[[  7   0   4  12 -21 -22  -5  -4]
 [ 57 -43  48 -38  -9   4  -7  21]
 [ 15 -13 -12  17  12  -4   4  -5]
 [ 11 -43  -4   0  -2   7  -6  -1]
 [ 46   0  -2 -17  16  -6  -4  -5]
 [-10  14  -2 -33  -3   8 -10 -10]
 [  7  -7 -23   9  10  -2  -1 -11]]
=>
[[ 57 -43  48 -38  -9   4  -7  21]
 [ 11 -43  -4   0  -2   7  -6  -1]
 [-10  14  -2 -33  -3   8 -10 -10]]

[[  7 -12 -36  28 -61  -8  23  13   2]
 [  2 -12   2  -1   4  15  12 -15   7]
 [  6 -34   6   0  10  39  34 -44  -2]
 [ -4   2 -26 -26  11   8  -2  -6   0]
 [  6 -22   3  -2   7  28  23 -30   9]
 [-14  -6 -22 -25   5  22   3  -6   6]]
=>
[[  2 -12   2  -1   4  15  12 -15   7]
 [ -4   2 -26 -26  11   8  -2  -6   0]
 [-14  -6 -22 -25   5  22   3  -6   6]]

[[ -8  33  24 -36  51]
 [-34   6  17 -23  51]
 [ 37   0 -23  20 -43]
 [-17 -45  54  20 -31]
 [ 33  33  48 -36  10]
 [-49 -43  -4  15  29]
 [ 37  31  14  -7 -39]
 [-50 -30 -10   3  44]]
=>
[[-34   6  17 -23  51]
 [-17 -45  54  20 -31]
 [-49 -43  -4  15  29]
 [-50 -30 -10   3  44]]

[[  3   4  -7   3]
 [  4   4  -9   4]
 [-24  10  38 -24]
 [ -6   6   4   2]
 [-10   2  26 -54]
 [-23  10  39 -30]
 [-13   8  15   0]
 [-22  10  39 -33]
 [-22   9  32  -9]
 [ 12 -15 -36  65]
 [-24   9  38 -20]
 [-18   9  37 -42]]
=>
[[  4   4  -9   4]
 [ -6   6   4   2]
 [-23  10  39 -30]
 [-22  10  39 -33]
 [ 12 -15 -36  65]
 [-18   9  37 -42]]

[[ 16  24 -29]
 [ 29  39 -54]]
=>
[[ 29  39 -54]]

[[-25  31  16   6   0 -13 -16  20]
 [-46 -63  -7  13  41  -6  -6  -3]
 [ -3 -55  13 -11   7  24 -28  13]]
=>
[[-46 -63  -7  13  41  -6  -6  -3]]
